In the rows, zero is written as 128.
One hidden turn or mirror swaps the rows below in pairs. Which row is each named row swapped with?
sotuv: [108 149 162 104 154 109 139 152 126 123 104  82 160 112 129 109 115]
ninov: [ 84 141 149 145 120 132 133 155 120 152 122 137 137 129 130  75 141]
Varo: [113 145 150  89 113 143 126 146 118 120  85  85 151 109 120 127 140]
Gevo: [105 146 143  97 160 112 132 146 123 125  88  89 143 110 127 129 120]
rem: [111 150 149 146 158 108 135 137 130 117 128  75 152 102 123 118 116]
libo: [111 152 133 136 109 157 122 163 109 145 133 112 109 139 123 105 164]
kelip: [105 141 140  90 142 112 132 126 127 112 112 111 148 112 137 109 117]
namez: [110 155 158 145 116 153 134 147 113 148 139  66 119 128 122 101 160]
fata: [ 80 139 150 118 147 111 136 155 126 142 108 126 157 116 134  88 118]
Feru: [116 151 140 120 153 123 137 134 124 123 111  79 154 113 113 153 130]
puti: [112 153 157 159 104 150 128 155 111 144 130 102 118 138 119  85 156]
zudub: [113 149 140  96 155 108 132 146 125 128 102  96 160 107 133 108 115]
dage: [ 92 147 122 138 117 145 129 131 116 148 122 141 125 133 112 108 164]
Mupil: [100 148 145 171 111 147 129 149 114 152 129 105 114 135 120  98 156]
vabo: [ 97 158 146 139  98 160 129 148 112 137 130 112 115 142 122 117 164]
zalor: [105 148 137 128 170  99 135 151 123 124 121  89 144 103 114  99 113]
Ziz: [108 144 135 135 101 143 124 130 114 129 136 128 114 132 132  86 154]
gazen: [108 149 137  86 157 118 129 161 121 126 109  92 149 114 132 128 122]
sim: [ 90 146 125  98 153 116 136 127 125 135 103 125 156 113 118 126 131]
pupe: [107 151 133 169 133 131 131 153 112 138 139 102 112 122 108  81 145]
rufi: [118 152 134 153 104 149 126 149 112 146 126 116 117 131 123  84 160]
Zuped: [109 152 137 153 106 154 123 149 112 143 116 109 102 137 118 102 163]
fup: [114 147 148 116  88 163 123 148 112 132  99  98 132 122 116 115 162]
Nen: [ 96 145 151 115 161 109 136 145 126 131 102  83 155 107 128 123 111]
dez: [107 152 162 108 151 127 138 145 123 134 122  50 145 108 127 118 133]
luga: [ 94 154 151  88 146 123 137 145 123 119 106  92 155 116 131 140 124]
Lokad: [118 153 135 161 113 155 133 137 113 138 131  94 123 132 106 135 161]
zedi: [112 150 146 182 126 133 130 138 121 129 147  89 125 118 118 101 145]

Lokad pairs with Feru
Mupil pairs with Nen
fup pairs with Varo
Gevo pairs with Zuped
fata pairs with ninov
zedi pairs with rem

